A single turn carries every row of the set below to another of its rows. Some are shown first; where does it send the rows asked next?
K_676: [   7,    1,  -27,  -90,  -69,  164,  275,  155,  -88,  180, -116,  -56,
   64, -159,  -34,   38,  101, -205, -127,  -16, -113,   27,  225,  -21,
  -44]
K_175: [ -33,   49,  111,  -24,   68,  134, -176,  103, -205, -116,  -66,  -23,
   60, -124, -131,  -12,   28,  -19, -276,   39,   98,  -30,  -20,   93,
 -206]
K_187: [ -38,    6,  -47, -145,    6,  185,  191,  -28, -129,  134,  170, -104,
  -27,  -98,  -97,   87,  243, -160,  -41, -126, -116,  183,  229,  -65,
    1]
K_240: [  42,  110,  106,  -56,  129,  241,  378,  -42, -102,   83,   67,  -21,
   87,  -60,  -93,   34,   52, -108,    5,  -56,  -39,   69,  234,   21,
 -103]
K_632: [ -19, -189,  -17,   24,  -18,  -94,  -18, -242, -128,  101, -126,  -67,
  -34, -194, -151,  -42,  -87, -148, -122,  -18,   31,   87,   72,   74,
 -159]
K_968: [  30,  -77,   21,   31,   15,   67,  301,  -38, -113,   -3,  129,  -15,
   46,  -85,  -67,  -26,   95,  179, -342,  -22,   27,   46, -173,  -18,
  -72]
K_55: [ 108,  -73,   39,  -28,  144,   40,   70,  145,  -64,   97,  208,   86,
  -67, -198,  -63,   -8,  -88, -303, -105,  -26, -185,   11,  -35,   88,
  -67]
K_478: [  32, -129,   68,  -35,   14,  345,  131,  -73,   51, -115,  118,  -58,
   65, -172,  -39,  -57,  182,  -52,  -98,  -18,  -80,   45,  290,  110,
 -198]
K_489: [  -1,  114,   24,   31,   26,   93,  100,  -50, -184,  -75, -154,  -27,
   84, -102, -117,   16, -284, -111, -175,  -61,   10,   40,  234,   31,
  -97]
K_444: [  -6,  -97,   -3,    4,  -11,   -6,  360,  -77,  -79,  171,   21,    2,
   11,  -99, -126,   10,  231, -233,   45,  -34,  -45,   60,  115,   26,
 -100]
K_519: [  59,  -69,   71, -119,  186,  110,  106,   62,  -32,   77,  281,   75,
  -38, -175, -139,   55, -121, -254, -130,   26, -126,   39,  -70,   51,
  -44]
K_249: [   9,   38,  -16,  103,    1,  114,  125,   72, -326, -170,  128,    1,
   -1,  -89,  -62,   21, -242,   38, -306,  -32,    3,   60,  246,   41,
 -133]
K_779: [ -98,   23, -143,  -14, -124,  -27,    6,  -14, -212,  -66,  -73,  -87,
  -35, -131, -145,  114,  -69, -230, -229,  -91,  -40,  150,  192,  -97,
   60]
K_517: [ -66,   79,  108,  -46,  115,  127, -178,  -35, -226, -165,  106,    6,
   52,  -39, -195,  -16,   79,   24, -153,  -72,  104,   30,   -3,  109,
 -223]
K_183: [ -24, -155,  -26,   37,  -85,  193,  205,  -19,   25, -175,  143,  -51,
   -7, -162,  -62,   31,  323, -200, -122,    9,  -85,   84,  232,    6,
  -61]
K_926: [  65,    3,   -6,  -66,  115,   56,   50,  138,  -98,   50,  287,  121,
  -32, -117, -105,  -11,  -87, -269,  -31, -148, -210,   23,   28,  103,
  -61]
K_755: [ 113,  -19,   17,  138,   32,   55,  255,   72, -171,  -12,   96,  -44,
  -14, -114,   49,  -69,  113,  144, -341,  -82,  -46,   59, -100,    1,
  -72]
K_505: [ -16, -163,   21,  -55,  -92,  302,  199,   28,   83, -102,  -18,  -23,
  116, -193,  -65,  -26,  144, -115, -177,   66,  -65,  -32,  249,   75,
 -162]
K_721: [-104, -201, -106,  -48,  -71,   16,  -40, -163, -282,  -49,  304,  -43,
  -78, -102, -185,   27,  -35,   65, -245,  -78,   18,  163,  134,   33,
 -140]
K_389: [ -78, -139, -171,    0, -192,   10,  -29,  114, -306,  -51,   91,  -37,
  -49, -156,  -86,   30, -102,  -25, -359,  -50,  -52,   79,  198,    4,
  -85]
K_847: [  88,   21,  -56,   86,  -33,   67,  152,  110, -208,   -8,  123,  -24,
   16,  -65,   51, -113,  123,  179, -279, -237, -114,   61,  -14,   35,
  -91]
K_218: [ -36,  -66,   19,   -9,  -29,  275,  242,  -81,   28, -221,  192,    9,
   84,  -87, -119,    5,  225, -112,  -48,  -48,  -55,   54,  279,   63,
 -125]
K_549: [ -23,  -91,  -24, -168,   57,   43,  117,   85,  -31,   68,  266,  131,
    2, -131, -207,   68,  -86, -289, -111,  -17, -134,   10,  -81,   35,
  -10]
K_710: [   8,  -42,  -29, -186,   53,   90,   52,  135,  -45,   88,  227,  148,
   52, -118, -175,   -3, -149, -235,  -69, -110, -179,  -30,    2,  107,
  -81]
K_321: [ -14,  -36, -120,  -51, -127,   60,  136,   56, -168,   27,  130,   26,
   94,  -29,  -60, -107,  114,  211, -262, -256,  -87,   28,  -47,   49,
 -105]
K_67: [  -7,   36,   17,  162,   82,  -97,  163, -249, -201, -113,   33,   -2,
  -34,  -53, -176,   19,  -85, -184,  -15, -100,   54,  134,  139,   32,
  -90]
K_638: [ -87,  112,   73,   47,   90,   38,  -58,    8, -251, -256,  133,   15,
    2,  -22, -208,   78,  160,  -89, -177,  -16,  130,   60,  -46,   20,
 -103]
K_670: [ -68,  -36,  -22, -132,   47,  119, -111, -256, -174,   10,   88, -148,
  -45, -138, -173,   65,  -99,  -53, -178, -106,    3,  219,  178,  -22,
  -58]
K_827: [ -53,  -93,  -79,  -74,  -97,   39,  238,  -41, -118,   14,  151,   33,
  101,  -28, -137,  -44,  120,  200, -289, -132,   -2,   32, -151,    1,
  -76]
K_578: [ -12, -204,  -42,   40, -146,  141,  193,   15,   52, -102,    7,   15,
   61, -171,  -62,  -66,  261, -189,  -81,   -9,  -95,  -18,  233,   99,
 -165]
K_986: [ -86,  -35,   32,   21,  -38,  -41, -102,   91, -187, -111, -102,   51,
   64,  -96, -195,  -20,  105, -110, -214,   36,  113,  -74,  -88,   95,
 -200]
K_908: [  11, -123,   48, -196,   30,  218,  164,  -96,  -43,  282,    7,  -79,
   61, -161,  -96,  -36,  113,  -65,  -35,  -47,  -72,   62,  177,   70,
 -182]
K_11: [ -89,    5,  -13,   64,  -23,  -62, -158,   88, -251, -163,   33,    0,
  -44,  -81, -160,   23,  236, -150, -194,  -40,   62,   41,  -55,   38,
 -111]
K_409: [ -25, -267,   -5,   52,  -21,  -37,   88, -172, -219,    9,  107,   24,
   -7, -150, -164,  -64, -153,   58, -227,   56,   82,   28,   55,  133,
 -268]
K_752: [  -5, -107,  -24,  241,  -15, -119,  253,  -52, -299, -161,  139,   62,
  -55,  -84, -124,    8, -107,  -71, -204,   30,   67,   50,  102,   54,
 -151]

K_175 moves to K_11
K_578 moves to K_218
And these:
K_67 moves to K_489
K_549 moves to K_519
K_187 moves to K_908
K_755 moves to K_847
K_249 moves to K_389

A single turn carries every row of the set below to another of its rows. Some are shown first; where does it send the rows asked next?
K_893: [ -49,   31,  -42,   41,   43,  -66,  163,  -59, -192, -137, -170, -260]
K_355: [-127,  105,  120,   97,  -17, -120,  -95,   -1,  -61, -190,  192,  -81]
K_887: [ -69,   49,   20,  -37,  -72,   46,  198,   85, -228,  -73,    8, -131]
K_50: [-183,   53,   54,   96,  -54,  -78, -106,  -39,   -3, -243,  150,  -76]
K_312: [ -51,   70,  165,  194,   27,  -61,  -67, -118, -196, -159,  -40,   82]
K_795: [ -99, -131,  -29,  -64,  196,  118,   26,  -22,  -78,    4,  111,   14]
K_382: [  73,   -2,  -28,  -93,  275,   64,  -99, -113, -125, -132,  -53, -126]
K_709: [ -51,  -13,   10, -117, -159, -105,  -37, -117,  -79, -139, -146, -120]
K_747: [  55,  -56,   37,  189, -117,  -91, -148,    3, -167,   59,   48, -107]
K_173: [  28,  161,   29,   91,  151,  -56, -116,   68,  -87, -213, -108,    3]
K_139: [-110,  -75,  -13,  139,  123,   35,  216, -172,  -19, -135,  -19, -156]
K_998: [  79,  -13,  -67,  221,  -88,    2,    2, -169, -199, -154,   16, -185]
K_341: [-124,  -47,   35,  -11, -146,   96,  -77, -104, -135, -201,   97, -251]
K_539: [-142,  -97,  -63,  207,   72,   96,  -62, -127,  -41, -175,  -54,   53]
K_849: [   4,   46,   35,    3,  156,  -38,   84,  115, -162,  105,  101,  -81]
K_182: [-108, -213,  150,   28,   89,   -7,  156,   44, -133,  -35, -114, -146]
K_838: [ 111,  -98,   77,   23,   25,  -58, -161, -167, -108,   25,  -67,   50]
K_591: [ -80, -122,  211,   44,  -44,   13,  -28,   38,   43,  -36,  111, -261]
K_921: [ -51, -171,   -9,  135,  -95,  -17, -130, -176,  -88,  -92, -150, -198]
K_546: [  95, -125,   79,   86,  191,   30,  -52,  120,  -23,  -48, -108, -249]
K_174: [ -88, -132,  199,   -2,  -63,  -40,   36,    6,   79,  -61,   11, -252]
K_169: [  24,  -33,  -94,  100,  -10,  -58,   48,   58, -194,    1,  109, -295]
K_770: [  84,  -79,   45,   80,  232,   71,    8,   39,   35,  -94, -129, -238]
K_159: [  37,    9,    4,   76,  120,   42, -182,  -30,  -98,   83,  169,  -11]
K_462: [-156,  -40,  128,   12,   26,  102, -175, -146,  -29,  -12,  -27,   69]
K_660: [  56,  115,   -2,  105,  202, -107, -129,   90, -131, -197,  -39,  -70]
K_642: [-166,  140,   26,  -51,  205,   97,  103,  -64, -109,  -91,   12,  -35]
K_223: [  12,  113,   89, -144,   36,  134,    2,  -55,  -49,  -59, -163,  -35]

K_169 moves to K_849
K_838 moves to K_998
K_921 moves to K_893
And these:
K_591 moves to K_546
K_312 moves to K_341
K_174 moves to K_770
K_139 moves to K_223

A single turn carries every row of the set below to another of its rows. Some are shown first; where does it send the rows asked next?
K_446: [ -30,   60, -151,   48,   59,  -14, -355,  130,  124,    3,   90,  169,
 -229, -157,   56,   41,  -79,   25,   72,   86]
K_44: [ -46,  -24, -127,  -49,   82,   74,  137,  231,  -58,  188,  -58,  161,
   22,  138,  -45,   79, -145,  -45,   33,    2]
K_757: [-157,   88, -115,  -25,  -47, -122,   -7,  192,   85,   18,  201,  158,
  114,    8,   25,   66,  -37, -206,  167,  101]
K_766: [-147,   98, -352, -100,  -32,  -74,   64,  196,    3,   45,  -94,  -25,
   70,  -70,   13, -161, -156,  -88,  108,   16]
K_624: [-121,   45, -349, -123,  -18,  -83,    9,  194,   -3,   56,  -87,  -13,
   76,  -98,   39, -195, -151, -124,  115,    8]
K_308: [ -59,    6,   24,  -67,   -9,  -19, -307,   78,  -76,  182,  -56,    2,
 -212, -134,  -21,  -98, -118,  160,   70,   42]
K_953: [ -75,  -13, -132,   10,  -60,  -51, -217,  -18,  -97,  162, -212,  205,
   95, -207,   51,   15, -193,  125,  -69, -114]
K_693: [ -94,  -11,   14,   11, -220, -182,   42,   89,   19,  119,  -32,  144,
  193, -168,   14,  111, -102,   41,  197,  -17]
K_937: [  57,  -70,  -33,  -79,   93,  -18, -208,   16,   19,  -17,   45,   85,
 -276,  -14, -149,  143, -137,  -77,  -33,   17]
K_170: [ -27,  -23,  -15,   39, -168, -169,   99,  117,   54,   91,   -4,  112,
  185, -136,   26,  126, -123,   20,  233,   48]
K_978: [  76,  142,  -86,    8,   76,   53, -153,  215,   12,  -14,   12,  174,
  -22, -193, -125,   56, -282, -104, -137,   16]
K_62: [-138,  -61, -201,   11,   -1, -132, -147,   29,  -91,  125,  -96,  282,
   -1, -149,   64,   59,  -82,   19, -175, -128]
K_481: [  -5,  -45, -135,  -86,   53,   82,  125,  202,    1,  128, -107,  138,
   77,  167,  -21,   45, -165,  -51,    9,  -31]
K_711: [-135,  105, -375, -114,   27,  -34,   10,  164,  -75,   44,  -32,   35,
   19,  -97,   21, -192, -178, -109,  154,    9]
K_138: [-112,  -88, -112,  -86,   35,  -48, -174,   42,  -10,   76,   33,  -88,
 -317,  -59,  -98,  -92, -112,   63,  136,   27]
K_900: [ -87,  200,   60,    7,  -66,   69, -210,  247,  -15,  165,   85,   53,
  -19, -135,   83,  -41, -137,  126,   73,   67]
K_892: [-257,   30, -402,  -42,   58,   11, -129,  107,   17,   58,  -73,  172,
   13,   20,   95, -103, -110,   21,   29,  -89]
K_14: [-255,  -30,  -64,  -68,  -84, -123, -224,  -19,  -69,  112,    1,  220,
   53,  -28,  116,   64,  -25,   62,  -64, -146]
K_863: [  13,   95,  -72,   63,   35,   -5, -345,  109,   77,  -23,   59,  160,
 -166, -255,    6,   35, -134,  -18,  -43,  111]
K_666: [  15,  -85, -105,  -50,  156,   19, -162,   72,  105,  -16,   41,  125,
 -286,  -30, -154,  131, -178,  -73,    1,    9]
K_467: [ -35,   37, -209,  -79, -128, -155,  -30,   48,   67,   23, -103,   58,
  226, -248, -103,  -28, -243,  -80,  142,  -87]
K_263: [ -77,   18, -103,  -67,  -98, -214, -219, -103,  -60,    9,  -75,  194,
   81, -310,   73,   86, -159,  -61,  -19,  -57]
K_585: [-183, -117,  -95,  -80,    8,  -29,  105,   28, -101,  103,  -17,  147,
  -69,  154,   95,   78,   -6,   12,   44,  -16]
K_788: [  43,  124,  -83,   31,   36,  -39, -371,  100,   63,  -21,   40,  222,
 -158, -226,  -14,    5, -157,   47,  -10,   72]
K_141: [ -88,   39, -204, -127, -129, -176,  -36,   32,   15,   12, -133,   82,
  203, -228, -102,   17, -264,  -74,  132, -122]
K_615: [  20,  -53, -288,   36,  115,  -10,   63,  226,  152,  -12,   24,  120,
  -76,  -23, -134,   73, -197,   -2,  210,   44]
K_545: [  31,  121, -119,   -1,   81,    1, -332,   85,  103,  -44,   77,  191,
 -201, -182,  -13,   13, -145,    6,  -14,  107]
K_821: [ -79,    0, -114,  -85,   44,   87,  145,  215,   27,  121, -126,  121,
   79,  129,  -21,   77, -159,  -76,   38,  -19]
K_934: [ -35,  -17,   36,  -15, -174, -133,   60,   85,   59,  136,  -31,  126,
  207, -176,   33,  121, -108,    0,  217,    1]
K_896: [  31,  -35,  101, -126,   45,    1, -219,   -8,  -35,   12,   16,   31,
 -210,  -97, -112,  127, -171,  -64,  -56,   55]
K_134: [ -54,    6,   86, -159,  -51,  -51,  -74,   97, -156,   51,   28, -118,
  -90, -195, -120,  -46, -182, -153,   34,   51]
K_601: [ -81,   69,  -95,  -42,  -78, -136,   34,  205,  129,    2,  136,  155,
  128,   -4,  119,   66,  -23, -160,  142,  108]
K_251: [ -74,   32,  -18,  -16,  -28,   25, -318,   72,  -56,  145,  -23,  -59,
 -191, -123,  -29, -106, -137,  158,   15,   46]
K_584: [ -88,  -40,   88,  -42, -140, -128, -169,  -91,  -89,  131,  -61,  182,
  107,  -96,   45,  152, -110,   66,  -22,  -79]
K_597: [ -89,   30, -136,   90,   54,    8, -278,  157,  161,   21,  141,  146,
 -238,  -91,   39,   16,  -71,   80,  140,   80]
K_238: [ -80,   -7,  -20,  -45,   27,   36, -283,  101,  -28,  173,  -23,   -4,
 -243, -116,   -5, -117,  -83,  144,   61,  101]
K_433: [ -88,  -84,  -88,  -40,    8,   11, -269,   58,  -53,  132,   -7,  -72,
 -276,  -62,  -47, -105,  -77,   95,  107,   27]
K_47: [  46,  -80,  117, -103,   42,  -52, -255,   -5,  -40,   -9,    0,   91,
 -183, -114, -172,   73, -158,  -83,  -30,   34]
K_334: [  -6,   12, -121,  -31,  -20,   80,   50,  117,   47,   65, -186,  176,
  192,  -61,   16,   87, -308,   83,  188, -105]
K_472: [ -24,   28, -116,  -15,  -61,   33,   29,  106,   10,   93, -202,  265,
  173, -128,   32,  113, -269,   99,  113, -131]
K_302: [-115,   -9, -211,   -9,   34,  -29,  -25,  239,  196,   84,   86,   37,
  -34,   38,  -74,   44, -129,   80,  324,   53]
K_775: [   8,  -86,   68, -116,   57,  -21, -221,    0,  -17,    7,   46,   36,
 -213,  -56, -185,   51, -135,  -82,  -44,   81]
K_790: [ -89,  -93, -209, -104,   57,  -32,   56,  132,   91,  -44,   41,  -20,
  -86,  -24, -110,   18, -177,  -64,  344,   37]
K_551: [-120,   79, -119,   -5,  -84,  -97,   71,  201,  117,  -29,  107,  150,
  125,  -14,   82,   49,  -21, -169,  139,  105]
K_152: [-176,  -62, -137, -133,  -54, -166, -124,  -93, -155,   -6,  -45,  196,
  -26, -171,  140,   27,  -64,  -54,  -55, -118]
K_936: [-182,  -42, -277,  -48,    8, -233,  -34,   70,   70,  -16,   83,  192,
  -20,  -59,   15,  100,  -11, -214,  -14,   34]
K_298: [ -78,   33, -251,  -83,  -96, -187,  -36,   88,   90,   40, -101,   12,
  209, -198, -109,   -6, -273,  -63,  174,  -63]
K_977: [  35,   61, -119,  -47,  -55,   41,   36,   93,   36,  120, -183,  194,
  200, -105,   15,   73, -271,  108,  128, -122]

K_152 moves to K_14
K_863 moves to K_896
And these:
K_693 moves to K_472
K_711 moves to K_757
K_467 moves to K_934
K_936 moves to K_585
K_334 moves to K_298
K_666 moves to K_138
K_545 moves to K_775
K_433 moves to K_446
K_47 moves to K_308
K_134 moves to K_900
K_263 moves to K_584
K_601 moves to K_481
K_790 moves to K_302
K_766 moves to K_551

